Rotation paths and how fast each direction turns (degrees each step):
Each turn is a multiple of 5 degrees from 10 to 175, or 0.
Each row of a path follows its step; steps can be skipped.
path 1
step 0: [ 15  -1 -10   9  14  13   9   9  14  -1   5  17  19   0  -7 -25  -7   2
   4 -15 -30   3  -2   7  -2   7   6  12  -6  17  22   3  17 -19  18  -4
   6   3  14  -7  -3  22  -8 -13   3 -15 -21   2   3  16 -15  -2  -9  19
 -20  -7  -3  21]
step 1: [-11 -13   0  -3  13  -9   0  13   2   0 -11 -17   9   0 -22   0 -28 -19
  -5   9   0  -5  -7 -18 -12  20 -17  29  -2   5   8   2  28 -36   4   8
   6  10   6  -3  -1  14  14   3   3   2  -5   1 -13   2   4   9   5 -28
 -16  -8  13  -5]
step 4: [ -4  -7   3  -5  -5 -13  -5  11  23   8  -7  -7 -26  -7   7  -4   3   3
 -10  20 -21  24  12   6   7   0 -13  15 -14  16  -2  -5   7 -12  22   7
  -5  -8   6  -5 -10  10  21   0 -28   2 -34   3   4   7  -5  -3 -22 -11
 -10 -21  -5  19]
step 5: [ -2 -25  -5   6  10  16  -5  26   7  -9 -25  16   3 -13 -10 -15 -15  12
   3  12   1   9 -14  -3   5   0 -18  -7  -9   2  -3 -13   9   0  17  16
  -1   0   1   9  10  11  20   6  -9   4 -15  -8 -13   0  45   8   1  15
  -7   7  16  -3]
step 6: [ 29  -9 -16   6  -3   4  22   6  11   7 -24   2  -3  13  -7  -4  16  -3
  -7 -15  -5  -4  16  27  -6  -5  -2  27   8  15  -7 -20  20   1   0  25
  14  -2  27  -2  15  -9  13   8   0 -14 -18  -1  -9  -7   1  -6  -2   4
 -18  -1  12   2]
step 7: [  3 -29   0  10 -12  11 -12   5  32   8   0 -18   9 -24  -8   0  -1  -7
 -11   0  -7   8 -20  -2   2  -8   0  22  -8  24  15  11   5 -13  14   6
   3   1   8  -1  14  15   7  -3  27 -10 -18   7   9  10  -6 -16  -6   8
   0  -1  21 -23]
step 8: [  7   5  -8   9  24  -2  12  13  -1   5  -4   7  13   4   9 -22   0  -5
 -10   9  20  13  -2   1  -3  -9 -21   6   3  28  16   6   9 -18   4  20
 -21 -22  15   8  13  34  15   7  -5   3 -14   8   0  -9  -9   3  13 -18
   8  -9  14  11]
step 10: [ -2 -10   7   4 -26   8 -10  -2  21  -1 -20 -13 -14   3  -7   1  -9 -27
   3  13  35 -11  10  15 -10 -22  -7  16  -9  20  11  -3  21   0   1   9
  -3  -3   7  -3 -15  12  21 -14 -13 -15  -9 -27   6  -3   3   3   3  -4
   1  -2   2   3]
step 11: [  3 -14   4  -2   8   4 -22  -2   6   2  -3   8 -13 -22   0 -29   9   2
   5  -2 -20   2 -11  17   7   5 -28  16   5  14  -4  16   5   3   0  -1
  -7 -21  12  -3   4  16  -3 -15 -25 -17 -17 -27   6   9  -5  -1  -5  21
   7  11  21  13]
step 12: [  5   8   3   3  24   1  -7  -1  24   8 -32  13  13 -21   5   6 -12   4
   4 -11   6 -25   3  -4  -4  16  -5  17 -26  10   2 -13   9 -23   5   9
   0  -8  25   2   7  17  19   6 -13   3  -4 -12  -2 -15  11 -11 -19  -8
 -13   9   0  11]
[ 3  4 -4  3 -2  4  8  3  2 -2  2 -4  9 -1 -3 -1  5  4 -4 -1  0  5  0 -3
 -2 -3  2 -1  8  1  6 -2 -1  1  1  1  6 -2  0 -6  5  6  2  2  8  0  1  5
  1 -1  2  0  1  1  0 -5  2 -5]	45
[-1 -2 -7 -1  6  1 -1  4 -4  1  1  0  5  4  2  2  3  2 -3  1  1 -6 -8 11
  7 -2  5 -2  5  2  0 -4  0  2  6 -3 -1 -5  1 -1 -1  3 -6  0 -3  4  2 -5
 -3  3  0  2  0 -2 -2  4  2  4]	125
[  3  -2   1  -2   3  -2  -2  -3   7   1  -2  -8   0   6  -1   0   0  -1
   3   3  -4   0  -3  -1   0   6   5   1   4   1   0   1  -2   4   6   7
   0   4 -10   3   1   5   3   5  -1  -6   2  -4   7  -2   0  -2   6  -2
   1   0  -5   2]	120
[ -2   1  -3   0   2   3  -2  -4  -2  -2  -2   1  -4 -10  -1  -2   6   3
   5   2   5  -1  -2  -1   2  -1  -1   2   4   0  -2  -5  -1   3   2  -4
   7  -1  -1  -2  -4  -4   4   0  -9  -6   1   0  -1   1   7  -6  -3   1
   1  -8  -3   4]	55
path 2
step 0: [ 10   8  -4  10  13   8  -9   8  -8   4   2   5 -14  23  -3   9  13  13
   0 -35  26  -2  30  -9   2   4  16   7   1  13 -19  -4  11 -20  10   4
   9  -8  -1 -11 -16   8  12 -16   5  -1  21  17  -6   4  -7  19 -22   7
   9 -26 -21  -1]
step 1: [ 15  12  20   0  19   4   4  12  -7   6  11  -9   2  -4   5  20   3  17
   3 -16  -8 -10  -9   1  28  17 -14   2  19  16  19  -1 -17  15 -17  11
  15 -26  -5 -14   5   2   2  -5 -24  -3  -7  -2  18   3  29   1  17  -7
  29 -17   6 -11]
step 2: [  2  -8   4   6 -11   3  -8  -7 -21  -3   5 -35   8   3   7   6 -13 -11
  11   9   2   2  -1  -3 -30  20 -19  11   5  18   1  18  -9   1 -14 -15
   0 -13  29  -4 -26   6  -2 -10  16  -3  18   1  -8  42  -5   9   0   2
   9 -13  -1   8]
step 3: [ 22   4   0  20  34   9  17   8   1  16  -5 -13   9  -6  -2  12  14  26
  -9  17  12   8  -8  17 -27   7  20  16  -3  11   5  10  16   6  -3  23
   8 -11  -6   3  -3   5  16  -7  22   8  -5  10   7 -10 -12  -9 -13   5
   2 -20 -26  -3]
step 4: [ 18   9  23  17  -8  23  -9  -5 -18  27  -4  -5  19 -15  -5   6  -4 -12
   2 -11  18 -12  12 -13  14   5  -1  16   5 -12   8  11   7   6   6 -27
   1  -5  -3  -3  -4  -8   8   8   7 -17  14 -24   4 -25  12   8  28  -4
  25 -24  -8  -5]
step 5: [-12  -1 -11  -2  -4  11  -5  -4   9 -14 -11  -9 -11  15  -1   9 -13   0
 -13  12  -3 -15  12   1  -4  24 -14  11   1   8  -5  -7  -8  19 -27  32
   4   6  16   8 -26 -25   0  12  19  15  21 -11  16   0  10  16  -8 -18
   9 -32  -7  -3]
step 7: [ -5   9  18  23   6 -16   6  14   5   3  27  -8   0   2  33  -9 -16  16
   7  -9  16   3 -13   4   8  -8  -7  12   0   8  10  13   0  10 -13   1
   7  -8  -4 -16 -21  -8  31  -5   0 -14 -17 -13  21  -7  14   4  27 -25
  14 -15   2   3]
step 8: [ -5  -8  -7 -16 -16  11  -7  12 -19  -1  -9  -1  18  22   8  22 -19   6
   0   2   9   2  -4   6 -41  14   0  18   0   8  -3  22  -3   1 -22   8
   0 -10   4 -24  -1  13 -14  11   8 -13  18 -15 -12  -6  -8  25  -2   2
   7 -20  11  19]
step 9: [ 32   4   3  -8   6 -13  11   0  27   1   1  -2  23   0  -8  21  28  26
 -19   8  10 -27  19  -5  -5  11   6  -2 -11   3   6   2  -7  -1   8  11
   3   0   8 -22  -8  10  17 -12  32   3 -15 -12  22  -3  -9   2   0   4
  11  -9 -12   1]
step 10: [-17  11  15   9  -3   7  -9   4  -9  30  10 -11  14  -1  -7 -13   3  14
   6 -12  10 -11   6 -29  -3  -7  -5   3  11  -2  -3  15 -21  30   8 -14
  26  13  -2  -5   7  -7  19  -5   6  -9   6 -24 -16   1  27   5  -4  -6
  -4 -38  -1  -2]
[ 3  0 -3  5 -4  3  7  4  2 -4 -3 -7  7  3  2  1  0 -1  4 -5  1 -3 -3  4
 -3  0  3 -3  1  5  1  2 -2 -1 -4  0  0 -5 -8 -2  0  6 -5 -4  7 -2 -2 -1
 -2  4  1 -6  4 -1 -3  3  7 -1]	60
[-11  -2   2   8   2  -1  -3  -1  -3  -1  -3  -1  -3   0  -1   1   1   3
  -6   0   6  -5   0   3   2  -7  -4  -2   0  -1   5   3  -5  -2   7   3
  -1  -4  -4  -2   3   4   2  -2  -2   0   1   1  -8  -4   1  -4   5  -3
   6   0  -5  -2]	115
[ 2  0  1 -5  3  1  7 -1 -3  5 -1  3 -2  0  3 -6  4  3  6  1  2 -1  6  0
 -1 -2 -1 -3 -6 -5  2  2  4  3  0 -4 -3 -5 -9  0 -2 -1 -1 -5 -4  7 -4  1
 -3  1  5  6  4 -6 -2 -6 -1  0]	115
[ 3 -2  3 -4  2  3  0 -1 -2  0 -6  1  2 -6  3  6  5 -1 -5 -3  4  1  1  1
 -1 -1 -4  0  8  0 -2 -6  0  2  0 -1 -3  3 -7  0 -4  1  3  0 -3 -5 -7 -1
  3  1  2 -4 -6 -5  2  5 -3  9]	130
path 3
step 2: [ 20  15   1  22 -11  -4  -2   0  -6   0 -20   9  -2 -19  -2 -16  -3   0
  -3  -6 -12   1  16  -2   8   1   4   1   0  -1   2  14 -15  -4  10   9
  14  21  -4 -10 -13   3 -22 -22  13  -8  -9  -4  -3   3   0  12  32  22
   9 -15   0   2]
step 3: [  7  -3  -5  -5  -5  21   9  -1   6  18 -23  -1 -11  -9  -7  -4  -3 -14
 -13  10  -6  13   2  -5   8  -3  -2  -7  26  -8   0   1   8  25  22 -19
  24   0  14  19 -22 -20   5  -5  10  -5 -11   3  -8   4  15   2   4  -2
  13  -7   5   0]
step 4: [ 17  12  17   4  21   5   8  17   6  13   7   8 -21 -16   1  27   6   5
   1  -2 -12   9  -4  -2  -8   1  -9  10   3   1 -14   3  14   2   5 -14
   1   7  -8   4  -5 -18  -8  -3  -2 -24  -9  -1  -2  19 -19  22   9  22
  13   2   4  21]
step 5: [ -2  30  13  -6  -5   2  -1   4  -7  19 -21   3  -1 -13   9  11  11  -4
  10   7   3   2  20 -15  -3 -14  -5  -8 -10   5  16  17  13   0  16   2
  30   8  -3  10   2   6  -1 -21  -7  -8 -14   2   8 -15 -15  16  -4   0
   0 -20   3  -9]
step 6: [ 35   6  26  18 -10   8   9  -3  -9  24  -1  -4   9   3   7 -19  -6   2
  -7   8 -12   1   1  -9  -5 -15  16 -10  15  -2  -9   0  -4  12   7 -14
   4   0   2   3 -18  -9 -16 -12 -14  -1 -19   8   9   0  -5 -11   7  22
   5  -9  -7   8]
step 7: [ 17  -6  -1  15   0  -1 -13   3 -18  16   2  -2   7 -16 -13  13   5 -22
   4   2 -19  -8   7   4   6   2  -6  19   9   5   7  14  15   4  22 -10
  16 -18   0   4  -8 -23  -3   0  -4 -11 -17  -3 -16  -1   8  19  10 -11
   4  -8  -5  24]
step 8: [ -7  10  32   1  21  11   6   4 -11  16 -33   3  -6  -3   3  -1   2  15
  -1   5 -17   3   2 -11  10  14 -14  -6   1  -8  -7   5   8   0  -6   8
  23  -9   4  -3  -4   4 -11  -4  -2  -6  -8  -6  -3   1  -1  22  19  13
  21  -1 -21   6]
step 9: [ 12   4  12  -8  -6  -9   9   7   6   3   6  10 -13  -6 -10   1   7   9
   4   4 -12   8  -2 -25  -7 -25   7  10  10 -19  -3   4   3   6  22  -2
  16  -6  26  10  -7   0 -18 -30 -14 -14 -10   2  -7   0   3   8   1 -14
  12 -16   2 -12]
step 11: [  3   3  12  11   2   6  -2   7 -14  15 -22   3   7  -8  -8  23   8 -11
   1  11  15  -8  15  -9  -6 -14  14 -12  11  11   1  -7   6  13  16  -7
  15 -12   3  10  17  -5 -14 -11   5  -1  -8   9  -8   2  25  31  14  16
   6   3  -2   5]
step 12: [ 25  12  21  -4  12  10   2 -30  -8   0 -11   9  -6  -1   7   3  10  17
   4   7 -22  -6  -8 -13  -7   1   1   6   9  -3 -12   2  10  -1  29  -7
   4  -8   6   9   5  -2 -10   9  12   0 -25  -7   4  24  -9   8  -3   8
  15 -17 -10  -4]
[-1 -8  0 -5 -5 -3 -6 -4 -6  1 -1 -2  2 -4  4 -2  0 -2 -4  3 -3 -2 -9 -2
  4  6  3 -2 -7 -5  0  0 -3  0  1 -3  0 -3  0 -5 -1 -1 -2  0  5  1 -2 -5
 -1 -2 -1  0  8 -2  3 -6 -1  5]	65
[ 0 -4 -2  0 -2 -3  1  5  0  7  3 -5 -3 -5  0  5  1 -7 -8 -4 -3 -5  5 -4
 -7  3 -2  3 -4  1 -4  1  3 -5 -5 -5 -2  2  2 -6 -2 -2  4  3 -1  1 -2  1
 -2  4  2  2 -5 -2 -1  6 -2  3]	115
[-1  2  0 -6 -2  3 -6  3  0  2 -1  5 -4 -2 -1  4  1  3 -2  1  1  1 -2 -5
 -3 -1 -7 -1  0 -2 -7 -5  4 -5  3  8 -1 -4 -1  3  8  1 -1  9  0 -4  2 -3
  5 -1 -5  3  1  0  1 -2 -8  0]	95
[ 7  0  7  3 10  3  8 -2  4  0  1  4  1  1  4 -7 -1  1 -4  3  1 -3  0  3
  2  8 -3 -5 -6  0 -6  2  0 -2 -3  3 -4  2  5  2 -1  2  5  3  3 -1 -2 -2
  2  1 -2 -4 -1  5  0 -2 -3  3]	170
